128 stands for zero in the data rows.
Here are some points:
[ 93 128 113 111 155 151 108 143]
[165 157 199 157  72 135  86 142]
[132 143 156 179 123 135 100 136]
[ 82 111 102 123 171 132 135 122]
[128 119 156 163 123 125 108 132]
[148 152 158 158 109 113 109 145]
[137 109 149 170 118 113 144 119]
[109 126 143 160 136 133 118 126]
[ 93  83  74 162 166  86 187 107]
[ 93 115 126 157 160 149 119 110]
[ 99 111 133 200 156 123 119 117]
[164 147 127 115 103 116 160 115]
[157 135 130 160 127 107 169 108]
[130 130 122  92 120 137 115 134]
[101 103  96  68 157 111 141 137]
[139 148 140 119 119 136 124 139]
[ 98 108 152 139 142 137 107 135]
[125 120 167 160 120 135 100 138]
[168 189 183 136  62 154  49 171]
[119 114 105 159 146 100 170 111]
[141 133 123  70 109 137 123 129]
[166 133 142 114  85  95 151 126]
[164 144 133 156 108 129 176  89]
[119 125 125  86 120 138 126 130]
[108 126 113  94 147 170 131 112]
10 more points follow, each with its number after it:
[133 160 146  80 112 166  92 147] 0
[168 126 127 153 126 112 150 135] 1
[128 134 141 123 126 148 119 115] 2
[129 132 144  72 112 160  99 132] 3
[127 132 116 137 119 117 123 131] 4
[138 116 117 183 123  92 167 118] 5
[115  96  88  92 164 128 139 137] 6
[111 138 139 120 145 165  75 142] 7
[129 134 137 131 123 132 111 130] 8
[105 134 145 170 159 150  78 124] 9
Which of these numbered points is nearest to each point below, ignoring the 3 directions in which the first points spread most? Its number follows each.
[120 125 124 173 151 125 119 121] > 7
[ 95 130 131 113 158 162  72 137] > 7
[152 153 154 102  79 134  97 165] > 5
[158 144 150 138  95 122 119 152] > 5
[144 133 131 189 136 104 136 114] > 7
[103 126 141 192 157 145 116 104] > 2
Now 10 new points, numbered from 0 again:
[111 102  67 110 162 115 183  94] 0
[142 147 135 112 115 160 137 113] 1
[ 94 123 145 220 167 113 112 134] 2
[126 139 145 152 149 153  79 167] 3
[143 142 156 135 103 129 112 142] 4
[135 132 117 106 130 129 147 120] 5
[135 135 128 128 105 114 129 143] 6
[125 123 116 153 143 118 133 125] 7
[138 113 111 119 127 109 148 131] 8
[154 131 104 135 127 103 188 100] 9
Which of these numbered points is nearest to each point below, ignoring the 3 directions in which the first points spread most? Its number follows each.
[107 122 108  96 152 143 105 137] > 7
[100  92  84  74 163 134 156  98] > 0
[ 89  97 107 116 159 118 150 116] > 4
[153 118 120 152 138 110 155 135] > 3
[185 165 154 121  77 150 144 115] > 1
[130 135 147 213 136  93 130 130] > 2
